Here are some rows, each followed by its group. Groups can overlap.
[ 15  49 -48  10 -12   9  16 -12  14   2 -46   4   5  33   8 -36   2 -21
 -28  18 -10  54  -1  -4 -58 -17  -8   2  19  49  45 -13  11 -27  31   5
  -6 -20  26 -33   3  21 -30 -22  44 -19  44  14 -12  37  35  -3 -15 -18
  19   0  60  -4   2 -31 -62 -12  41 -12] A
[-30 -15  30 -19  24  12   8  31 -19 -35  16   2 -33  -2   8  26 -36   9
   7  27  16 -28 -41 -39  -1  -7  43  16  -6 -29 -22  16  -4  57 -10  12
 -14  -6   1 -20  -5  21  32  34 -13 -18 -15  15  39  16  -1  41 -45  -2
  25 -26  13  11 -20 -20  -8 -13   5 -43] B
[  1 -27  29 -22  -1  -8  10 -10 -30   9  17  14  69  43 -21   9 -12  19
  28 -17 -38   1  -1   9  14  19  -3 -41 -38 -12 -39  -5  -8 -25 -22  43
  53 -12 -69  10  -7  11  31 -17 -28  42  34   6 -14   2  34 -13  21   8
  41 -24 -31   0 -59   8  45  40  -6  -3] C
[  3  11  -8  14  30  47 -16 -20  12  24   2 -24 -32 -46  15 -54  25  13
  13  -5  14  -6  46  -7  23  -9 -21  -7 -25  21   1 -15  20   0 -27 -25
 -20   0  14  52  16 -17 -37 -37  12  -8 -30  -7 -30 -22 -21   4  19 -26
 -28  27 -23  39  44 -35  16   8 -36  19] D
[  44   -5 -100   76  110  -28  -63  -31  -13   76   21   48  -86   -5
   62 -110   85   17   51  -49   45    5   84   74    1  -79  -17    3
  -24   51  -20  -85   60    8  -52    9  -15   37  -24   79  -27   31
  -90   45  -49  -17  -96   13   17   19   38   52   31  -14   38  -58
  -19  127   73   15    0  -34  -31   24] D
[-24  14  47 -20   7  21  -9 -20  46  13 -10 -24  -7 -14  11  -5  11  12
 -25   5  -9   2 -26 -30  -4  25  -6 -25 -13  18  28  21  -5  29  11 -22
 -48  -4  18 -21  32 -11  10 -51   6  10 -11 -13 -18 -19 -27 -11  22   3
 -30  13  24   9  22 -18 -19 -10 -59  19] D
[ -2  18   5  -6 -37  23  25  11   5  -7 -16 -34  -5 -35  -6  17  -8 -24
 -24  -9 -28 -44 -32 -41 -17  29  36  -4  13  16 -27  -6 -58 -15  12  33
 -23  22  19 -23  -6 -26  36 -20  12  -5   6 -45   5  -4 -30  -8 -12  -4
 -23  23  32  -9  17 -23 -18  -6 -18  -9] A
[ -7  -9 -24 -19  12   7  29  14   0   6  11  16 -29 -16 -22   1   9  22
  -8  -1   2   7 -40 -38  18  12  17 -38  12  -5   0  33 -22   5 -31  28
   3 -14 -21  -3   0 -15  43 -18  -5 -28  -2   4  33 -22  31 -10  10 -10
 -10 -12   7   5 -55   1   7  28 -12  42] E
[ 43  37 -27  18  17  29  10  -1  44  49  22  -6 -23 -25  42 -57  25 -17
   7  30  -7  26  35   3  22 -34 -11  26  -9  35 -15  -4  -6 -33 -15 -24
  11  26   0  31  14  -8 -45  -8  21  -2 -29 -26 -50  -9   2  30  39 -14
 -35 -41  28  29  46 -10 -22  -3 -21  21] F
[ 49   2 -29  45 -76 -64  24  -1 -60  -9 -36 -11  63  30 -22  28   0 -41
   0  69  26  54   0   5 -67  38 -16  54  26  51  72 -38 -11 -37  38 -27
   9   2  28   1   8  -9 -39  45  56  -4  25  30  22  16 -13 -14 -21  40
 -25  21 -45 -70 -10  42 -13 -16  83 -55] G
[ -4  33 -22  26  -3  16 -22   2   6   7 -14  39 -43 -28  -6 -20  -1  15
  25 -42  26 -67  10 -31   6 -48  18 -32 -20  24 -41 -24  12 -26 -15  30
 -28   6  -1  44  -4   6 -33   9  27  16 -57 -30  41 -22  23   6  22 -46
 -34 -22  12  88   5 -60 -17 -30 -15  27] F
[-32  20  28 -24  19   6  -6  10  25  -5 -19   3 -13 -19 -18 -12   2  12
  18 -27 -18  16  -2   5  21  11  24 -31  10 -25  27  11  10  14 -12  18
 -17   6 -10  -5  -1 -18  -3 -24   1   5   4 -23  -6  -5  -6 -23  18  -8
 -16  25  18   6   7 -36  -1  70  -2  31] F
[-11  -2  26 -25  20   6  29   3 -11 -15  -7  11 -19  -1 -27  -5   2  24
   5   8  -1 -10   3  -5   7  29  -8 -34  16 -33 -19  35  -9   3 -53  11
  18   0 -51  -2  20 -50  55 -31 -18   8 -21  11  10 -24   8 -11 -18 -22
  -2  -8   5  -6 -42 -19  25  -1 -34  33] E
[ 46  40   6 -15   8  41  -5  -4  38  36 -22 -23 -33  -5  38 -29  46 -12
 -18 -19 -24  42  21 -12  15 -39   5  -4 -30   4 -16 -13 -13  13  41 -11
  -7  30   8  24  52 -37 -32 -34  33 -34 -28 -20 -43   6 -17   4  13  -4
 -47 -37  66  25  43 -22 -52 -10 -57  18] A
[ 32   4 -55  64 -15 -68 -21 -14 -78  29 -38  35  65  48  23   7  44 -62
  17 107  50  70  44   6 -57  23 -50  61  25  53  85 -38  14 -40  11 -38
 -10 -24   6  39 -36  38 -57  45  29  21  35  65  54  38  19  -6  -7  55
  37   5 -17 -68 -19  49 -14 -18  46 -66] G
[ 51  45 -18  -2  10  24 -26   2  42  50  28 -46 -13 -45  22 -66  41  -7
 -19  14  -4 -13  62  33   9  -5 -50   4 -47  33   8  -4  -8 -16 -23 -18
  -8  14   9  42  30 -36 -43 -29  13   7  -2 -26 -83 -29  -3  -9  14 -11
 -38   5  23  27  35   0  14   4 -33   0] F
[ 11   4 -20 -18  14  53   7 -22  45  14  -2 -19 -22 -17  23 -18 -24   0
 -22  -3 -23 -13  27  -5  23 -31 -12  -6 -37  38   5 -18  20 -32 -16 -32
  -5  19  14  24   2  -3 -10  -5   1  18 -26 -19 -46  -1 -23 -10 -18 -21
 -22   3  37  16  45 -29 -22 -28 -41  39] F
[ 31 -12 -14  40 -85 -91 -10   7 -64 -25 -48  41  70  47   3   7  21 -85
  35  81   9  49  -7  -9 -80   9 -24  45  16   9  56 -34   2 -37  38 -42
   8 -17  21  -7 -52  18 -51  54  27 -24  66  21  49  20 -20  -4  23  40
 -17  31 -63 -80  18  49 -20  -5  66 -60] G
[ -8  45  17   9   8  23 -36  12  38  33 -15  12  -7 -28  30 -38  18  17
  26  -8   9  -7  36 -13  -9 -46  -5  -3  -4   8 -22 -15   0 -31 -13   2
  -9  20  26  36  24 -27 -21  -4  -1  34 -28 -15 -16  -9 -10   8  23 -52
 -29   2  16  21  48 -29 -22   3 -54  27] F
[  4 -31  15 -52  11 -22   7 -15 -25 -14   3 -16  -7 -23 -44  30   0   3
 -11 -26   8 -13 -43 -28   5  19  16 -36  54 -10 -33  47 -13   7 -27 -11
 -14  11 -52 -10  -7  -9  47   0  -3 -29   8  -6  14  -2 -13 -22 -17 -19
   9  16  -5   2 -35  13   3  20 -13  41] E
[  6  50   2 -39   6   7 -45   6  43  31 -34 -20  52 -12  20 -24  11  14
 -49 -22 -12  18  16  13  44  29   3 -23   2   3  46   7  15   8  15 -27
 -36   2  33  11  -6 -22 -11 -24  17   4   2 -25 -23   0  -6 -17  -9  -5
 -39  23  50   4  58   4  15  10 -16  50] A
[-25  25 -10 -18  12  27 -25   4  21 -13 -26 -14 -37 -26 -30  10   6  12
 -19 -21  15  -7  20 -18  23 -19   1 -31 -10  20  15  28   8 -32  20   9
 -20  18  16  17   0 -12   2 -25  28 -44 -14 -45 -27 -62  -8 -35  17 -51
 -21  46  28   3  28  -9  19  -7  -5  20] F
[  2  35 -26  10 -23 -12  24   1  42 -31 -52  38 -13 -41  -2  -2   0 -11
 -41   2   6 -36 -36 -11  -6  21  40   1  14  13 -66  -9   0 -27  12  29
 -14  -7  32 -17   8  12 -19 -28  43  -3 -59 -35  19  -6  -4  55   9 -44
 -15 -22  18  -9  -5 -29 -62  17  29  24] G
[ 22  13 -16   9  54  17 -49   3  28  19  -7 -12 -15 -55  -1 -47  13 -10
  12 -26   8  17  55  27  -3 -20 -19   2 -18  15  -6 -15  35 -29 -42   6
  29 -13  19  40  -1 -48 -37 -26   1   4 -23 -10 -50 -21  -9   7  56 -34
 -31   3  19  50  55 -18  16 -24 -46  29] D
[-24 -49  61  13  19  -8  65  -5 -22 -33  37 -36  24   9  42  -1 -14  11
   7  28   7 -41 -33  21   7 -16   7  54 -20 -21 -39  12 -11  60 -18  38
 -43   7  37 -26  17  43  26  33 -47  35  -7  18 -12 -16  21  53 -59  76
  23  -5 -14  -5 -16   2   6 -29  25 -60] B
[  0  37 -11 -11  15  24 -20  13  33  32  17   4 -10 -20  28 -42  16  -9
  -7  -2  10   1  -1  17  41 -34 -28 -21 -24   8  -8 -39  12 -15 -39 -13
  -3 -26  12  64  21 -28 -17 -19  34 -16 -25  -7 -25 -57 -20  21  18 -10
 -18  13  14  39  47  -9  12  44 -61  22] D
[  2  34   7 -22  -5   3  66  21  -3 -53  -6 -25   2 -32  -5  13   7  -2
 -30   3  16 -18 -24 -37   1  -5  34 -13  20  -8  -8   0  14   6   3   7
 -11  -7  27 -20   7   3  29 -11  14  -6   9 -28   9 -28 -25   3  -9 -10
 -17  27  41  -5 -18 -45 -32  20 -25 -12] D
[  4  15   5   7  24  -1  -7 -18  10  -7  -2  39 -52  -5   8  14  10  -2
  17 -32  19 -33  23   2  26   8  -3 -19 -23  11  -1  -8  17  -6   8  -3
   2   1  10   7  18   0   1   7 -10   9  -9 -22  -3 -27   5   8  23 -25
   6 -38  33  28 -21 -18  -4 -32 -29  32] E
[-10  32  -8 -60 -15  11  -9  20  13   0 -27 -13  17   2 -19  15 -29  -2
  15 -28   3 -23 -15 -11   1  34   6 -24   1 -45   9  17  11   8  23   3
  -1   6 -13 -16   5 -10  16 -30  -9 -27  23 -29 -17 -23 -24  -9  30 -26
  12   8  14 -13 -10  14  18  18   9  18] A
[-32 -54  16 -29  10  17 -15  -1 -19  15  32  18  42  61 -14  34   9  -8
  28 -25  -5  12   3  48 -20  14 -14 -29   7 -14 -35  25 -14  -2   0  15
  37 -27 -84   2 -26  -9  11 -14 -31  25  33  14  -2  31  27 -30   9  35
  36 -26 -45 -16 -32  41  44  40  15 -11] C
[-13 -15  13 -22 -15   6  14   6 -20   6   1  32  -7  59 -68  56 -14  -6
  24 -55 -25 -17  16 -23  -7   5  -2  -3 -31 -55 -44  13  -6 -10 -20  13
  76 -63 -46 -14  -3   8  31 -14 -52  22  50  29  -2  13  -5  13   6  24
  47 -46 -41   3 -39  39  48  32  16  11] C
[ -4  32  32  -5  27  19 -14 -22  10   1  -9  -6 -27  13 -16  13 -20  11
 -29   2   9 -19 -14 -20  35  18  24  -4  20  11 -14  14   6  -3 -54  15
  16   1   2  15   2 -15  20 -51  -4   3 -61  -6   6 -49  11 -12  19 -17
 -25  12   6   1  -3 -19   5  -5 -24  21] E
[-40  -5   6 -21  -2  30 -37 -10 -17  15  13  17   3  70 -30   7 -15  18
 -12 -58  33  -9  22   9  13  -3  -2 -20 -39  -2 -32  11 -14  12 -18  15
  44   1 -26   0  -1 -23  14  -8 -12  18  25   4  -7  17   4 -33   7   1
  26 -12 -20  18 -54  37  42  33 -35  22] C
[-15  -1  -7 -32 -26  29 -14   6   4  28   4  28 -25  35 -25 -17 -10 -10
  12 -17  -7 -20   1  24   9   7 -17 -34  -2 -33 -19  21  -5 -25 -22  37
  11  -3 -40  11 -27 -19  20 -26   3 -15   3   3 -18   1  -4 -18   5   5
   5 -34 -25   0 -51 -13  25  11  -1  20] C
[ 19  47 -37  19   2   4  15 -35  43   6 -11 -22  -5 -24  24 -27  13 -21
 -17   6  14  15 -29  -7 -25 -29   9   5 -29  45   5 -20   2 -30  17 -59
 -16  32  12  -1  22 -34 -42  18  33 -10 -19 -25 -50   2  31  -1  -5 -18
 -31 -22  29  -1  32  -5 -42 -13 -12   8] A
[ 38  42 -46  17 -25  26  -8 -19  19   8 -32 -23   8   3  32 -21   8 -62
  -4  38  -6  42 -19 -31  -3 -25 -23   6   9  29  19   1   5 -28  28 -37
   5 -11  11  -5  -2  35 -15  -1  55 -28  12 -16   4  13  31  13   7 -34
   0 -29  60   4  29  -6 -78 -25   2 -19] A
[  75   33  -27   82  -40  -74  -38  -41  -78    9    0   62   45   32
   67   18    8  -70    3  126  -15  105   49   75  -71  -10 -114   67
   36   32   85  -42  -28  -31  -11  -52   45  -38  -15   36  -42   41
  -64   60   19   30   14   54   37   95   55   44  -53   22   55   -3
  -69  -59  -21   47    8  -36   53  -68] G
[-29 -45  60  25  18   9  23  16 -25 -57  36 -30  21   5  39  -1 -11  30
  -2  22   2 -28 -26  -2   6  24  20  21 -20 -24   6  26  26  86  -2  16
   6  28  27 -44  -9  38  26  55 -48 -26  19 -18  -8   2  13  40 -78  58
  19  17  17  14   1  -5   1 -37  18 -59] B
[  9 -17  -3 -35  27  28  10  13 -27 -30  24  16 -23  49 -17  36 -16  -4
  32 -39 -16   4  18 -14 -36   6 -10 -19  -3 -17 -37  -2  15 -12 -21  21
  22  -6 -46   0 -11 -23  23  10   3  51  24 -12  10  19   7  28  21 -16
  39 -24 -22  16 -23  23  47  32  24   1] C
[ 10 -29 -13 -18  29   4  12  -3   1  17 -12 -20 -27 -31   5  24  -6  22
 -35  31   4 -31 -29 -45  20  16  24 -28  31  15   4 -19  11  36 -11   7
   3   2 -14  -2  32 -21  41 -39  13 -11 -10 -12   0 -42 -42 -37   0  11
 -20  12   3 -11  -4  -1  -9  -4 -37  26] E
[  8   0 -17  20 -10 -23 -37 -11   1 -31 -16  33  55  24 -10  -9 -13 -23
  -5 -15  21  31   6  24 -17 -28   5   3  -9  14  20 -22   8 -11  41  17
 -10 -23  20 -12 -12 -28  -9  -9  26 -17  17  18  34  -1 -13 -19   4 -12
   2   4 -31 -31  -7   0   5   2  42 -12] A
[  79  -32  -22   71   80  -38  -41  -28  -18  102   62   18  -94   53
   43 -103   77   -6   51  -13  -46   63  127   75   21  -28  -76    6
  -54   13  -70  -69  -17   18  -49  -61   39   15  -82   64  -51   39
  -87   58  -95    2  -65   46   -3   75   24   71  -38   46  106  -94
  -71   58  -10   96   81   -7  -68    0] D
[-10  -6   1 -40  17  -4  -4  11  43   5 -51  -9 -25 -24 -29  -2 -31  20
 -17 -10  -8 -22 -10 -17  27  12  19 -39  19  14  20   3   1 -12  10   7
  14   4  17   8  18 -27  12 -37  -7 -25  -4 -34 -20 -14  -1 -11  -9 -48
 -42  42  26  19 -13  -8   5  27 -33  46] D
[ -39  -43   65   20   25  -22   57   25    0  -45   62  -30   27   -5
   49   25  -35   21  -14   37   15  -10  -71   17   42  -13   -6   53
   20  -24  -15   47    2   39  -31   30    6   39   41  -32  -10   74
   45   31  -64   -4   26   22  -19   18   17   56 -109   66    4   19
  -18   16  -24   13  -10  -44   28  -61] B
[-39 -24  10 -19   7 -14  36   9 -27 -13  -4 -12 -36 -26 -13  40 -40   5
 -10   3   3 -19 -28 -24  17  32  18 -25  38  -9  10   2 -17  17  17   0
   1  42 -11 -12 -22  -7  37 -16  -3 -29 -28  -5  17 -36 -40 -48 -10 -16
 -16  22  18 -20 -21  -8  -1   1  -5  -7] E
[ 23  26   1  -9 -32   6  -7 -17   1  22  -7 -35  19  -4  22 -19  12 -16
  14  15  28  18  26  10  -2 -38  -1  14  -1   7 -20 -22  -5 -10   4   7
 -24  23   2  10  17 -12 -47  23  43 -27   7 -22 -12  13  44  14  11 -27
 -19 -47  40  -2  32  -7 -52 -12 -23 -18] A
[ 38   9 -93  68  63  -9 -26 -44 -34  39  12  46 -59  -2  78 -68  77  10
  34   1  56  16  74  66  13 -74 -15  37 -32  71 -14 -56  34  -8 -40  -1
  -3  -9  -8  41 -22  89 -83  37  -2 -19 -75  28  18  12  46  26  52 -49
  31 -72 -22  73  12 -26  -4  -3 -27  14] D
[ 12  14  28 -28  26  39 -61 -15  32  19  52 -30 -12 -43  39 -22  12   0
  -3  24 -14   2  40 -12   9 -20 -29   6 -24   7 -27  -5  -1 -26 -61 -37
 -21  26 -12  53  34   3  -9 -24 -27  37 -27  -9 -78 -40  -8  16  10  18
 -38  42  21  39  48  22  39  21 -63  -4] F
[ -1   6   0 -17  21  24 -16   1 -13   2  -3  21 -12  42 -34  13  -3   3
 -15 -14   9  -1  10   0 -21  -5  27 -32 -26 -20 -44  40  30 -16  -1  24
  46 -15 -26  21   8  -6  24 -10  -1  26   7 -17  46  29  38 -11  -4  -5
  20 -56 -28 -12 -47 -33   2  12   4 -22] C
[-23  20 -29  -8  10  15 -59   0  16   3  -8  34   0  -2   9 -32  -4  17
   4   5   2  -4  27  -7  16 -29   1 -18 -18   0 -30   2  45  -4  -9  22
  22   1 -18  36 -11  27 -21 -11  24 -17 -54 -32  27  -5   7   7  14 -26
 -20 -17  30  36  -5  -9   0 -47 -18  22] E
[-42 -30  25 -30 -16  10  -8  41 -26 -14 -12  37   5  39 -33  22   8  19
  24 -40  27 -23   5 -13  -4  30  16 -26 -48 -55  -2   3  -7 -10 -28  34
  58 -22 -11   0  44  -1  15 -26 -16  43 -12  10  -6  17   5  -9  -5  -5
  44  -4 -27  -5 -65  12  43 -12   1   5] C
[-14  31 -17 -11  39  19  21  24  31  -2 -22   5 -15 -37 -30 -18  13  27
 -12 -20   6  24 -16 -39   0   2  53 -31 -14  16  14  39 -19  -7   4  29
 -21  -8   6   0   7 -21  17  -7  14  21 -19 -26  11  -8 -28  -4  23 -31
 -40  11  57  -5 -13 -61 -12  25 -27  15] D
[ -1  -8 -12  -5  22  25  59  26  48 -68 -48  20 -38 -40 -39  33 -15   9
 -13   7 -21 -36 -26 -47 -18  43  64  -9  39 -14 -12 -12  -1  31   3  35
 -43  12  21 -26   0  -3  35 -23   5  -1  -4 -22  36  14 -48  23 -15 -28
 -21  35  10 -18  -3 -17 -28  -3  -8  13] D
[-33 -15 -32  66 -40 -61  -7  -4 -66 -17 -14  39  72  35   6  39   0 -57
  29  78   5   8   4   2 -69  18 -23  42   7  17  23 -26  -8  -9  40 -27
  12  -9  20 -13 -32  32 -27  40  25  25  24  20  53  -2  -8   6  15  58
 -11  15 -22 -73  -3  -1 -36 -12  47 -47] G
Which 2 groups are nearest to each row below, nearest first, going by the distance to the group's nearest row?
[-13 -10  10 -38 -40  16   4 -12   9 -15   2  22 -37 -14 -64  55 -10  26
  -3   0 -16  -2  -2  -6  -5  47   0 -63   9 -49  15  21  -7  -7 -16 -10
  35  -8 -45 -23  20  -4  34 -62 -10  15   2   2  16   0 -26 -45  -5 -17
  13 -13 -18  -1 -38   5  13   0  -1   2] -> E C
[-11 -40 -20  27 -24 -59  -4  17  -8 -39 -20  -9  49 -12 -13  22 -27 -27
  25  12  32 -33 -36 -14  -9  40  29  11  -7  -6  34 -26  21  15  73 -27
 -18  -2  36 -28 -11  -2 -17   5  -8 -17  18  30  63 -47 -39  -3   6  43
 -17  49 -36 -68   9  40 -22 -22  43 -36] -> A G
[-14 -43  13  27  26  -8  33   0  -6 -96  26 -11  11  -9  26  12 -52  24
 -32  18  -9 -18 -54  45  17   5  16  19  17 -20  10  18  19  55  15  51
 -13  22   8 -39  34  33  23  41 -18   8  -6 -12  26  -5 -16   5 -33  25
 -12  33 -20 -18 -15 -28   9 -43  33 -35] -> B E
[-28 -28  11 -53 -20   1 -32   0  -7  -1  35   5   7  72 -32   7  -1  34
  23 -23  17  10  24  20  11  -9   1 -41 -15 -31 -12 -27  -9 -19  -6  35
  28 -12 -60  -2  10 -11  31  11 -35  59  57  33   1  10   7 -37 -23  27
  54   5 -39  -2 -16  36  47  23  26  24] -> C E
[ 15  22  13  -5  10  34 -28  12  31  34   1 -11 -10 -25  21 -28  -3   5
 -17   0 -15  -9  13  -9   9  -3  11  -6  -2  -8  17   1  23   3 -24 -11
 -14   8  26  36  44  -4  -5 -33 -13  28 -26 -20 -27 -25   9 -14  23 -18
   5   4   2  43  38 -17  19  -8 -21  21] -> D F
[-31 -37 -36  46 -54 -54  -2 -32  -5 -44  -3 -24  54  -7 -24  26 -43 -15
 -14  10  -2 -74 -39 -13  -2  25  19 -35  30 -30 -21 -23 -11   7  41   3
 -27  -9  15 -15 -18  38  11  -6  12 -15  39  72  46 -43 -52 -10  39  -1
 -11  33 -64 -42 -29 -28 -33 -54  52 -16] -> A E
[-50 -45  46  20  -5  -6  72  16 -17 -49  29 -23  19   1  64   3 -56  -4
 -21 -26   8 -22 -45  23  11 -24  25  39  29   8 -12 -10  22  64 -12  22
 -36  26   2 -32  14  47  29  -6 -56   0  -8  33  23  -6   3  20 -54  44
  16  16 -23  -6 -24  -6 -24 -42  15 -60] -> B E
[ 34  75  14 -11  -8  57  24   7  53  43  15 -69   6 -15   4  -5   7 -19
  20   2 -25  -5  32  -5   2  -4 -26   4 -17  17   3 -27 -49  -1  35 -24
 -11   7  -1 -41  42 -52  -2  -1 -15 -42  45 -28 -83   1   2 -16  29  14
 -47  31  44  18  65  -6 -22   5 -54  15] -> A F
Which 3 groups are nearest to each row below, nearest first, going by the distance to the centre of the group?
[  5 -34   4  25 -41 -23  52  -3  15 -52  -3 -27   5 -32 -18  -1 -11  -3
  -9  26  19 -19 -32 -23 -33  13  50   1  30  13 -14   0  12  25  37 -11
 -40   9  -1 -55  -4   3  11  11   7  10   7  14  24 -10 -54   9   0  11
 -19  21   4 -29  19 -37 -27  -5   7 -17] -> A E B
Which 3 groups are nearest to each row below, nearest first, going by the average distance to the group's rows?
[ 34   9   0   9  25  21 -69 -23  36  77   6 -15  -7 -15  28 -63  47  -7
  -6  -7   9  16  26  13   7 -58 -24  -2 -24  31  47 -23 -25 -31 -11 -20
  20   9  32  39 -24 -21 -29 -24   6 -11 -18 -14 -49 -19 -16   8   3 -18
 -22   4   9  40  44  -7   1  12 -39  19] -> F A D
[  80  -22  -42   82  110  -44  -26  -30  -33   95   56   10 -113   38
   44 -105   77   20   51    1  -14   62   90   92   21  -32  -80  -18
  -42   16  -80  -94  -19   -3  -45  -66   14   34  -61   53  -34   70
  -85   60 -103    7  -55   30    7   84   89   26  -41   40  104  -67
  -55   52  -13  112   74   10  -58   -6] -> D C F
Which 3 groups are nearest to each row below, nearest first, going by the distance to the group's nearest row?
[-19  17   2 -33  -7  11 -27  15  -7   2  22  30  17  26 -34  14 -13  16
   7 -13  -1  19   5  -3   6  10  -7 -35 -31 -26   1  18 -30  -7  13  11
  30 -14 -52  14  -2 -18  15  -2  -8  15  57   8   4  31  -7 -27  43   0
  42 -19 -17 -31 -14  41  58  62  21  15] -> C A F
Which 2 groups are nearest to each row below, nearest first, going by the distance to the centre of the group?
[-28  17 -44  -9   8 -19 -22 -17  20  18 -45   9  30 -23 -34  -9  24   0
  18   7 -22  54  -1 -20 -12 -12  30   7  26  32  61  -6   9  -3  53  -5
 -44  -5  75   3   6 -15 -31 -15  35 -24  17  -6   4  -3 -15 -11  44 -38
 -36  39  20   0  23  17 -26 -19   7  23] -> A F
[ -2  -5  -2 -24  13 -14 -16  -2 -26  16  28  58  12  78   3  26 -22 -10
  31  -9  13  25  16  19 -38   2 -24 -27  -1 -12  20  31  -2 -37   3  10
  34 -22 -36  -9 -12 -22   5  -6  11  40  74  -4   2  17  36  -5  -4  16
  43 -28 -43   3  -2  48  30  24  34  -5] -> C E
[ 41  48 -28  29 -23  -2   1   7  24  25 -36 -23   6   6  37  -3  21 -33
 -22  33  59  12   5 -23 -23   4  -1  10 -21  27 -10   2 -28 -35  76 -23
 -21   7 -14 -20  34  25 -24 -13  41  -4 -34 -10 -11  38  39  -9  -7 -25
   6 -49  37  -7  40 -14 -24 -36   5   0] -> A F
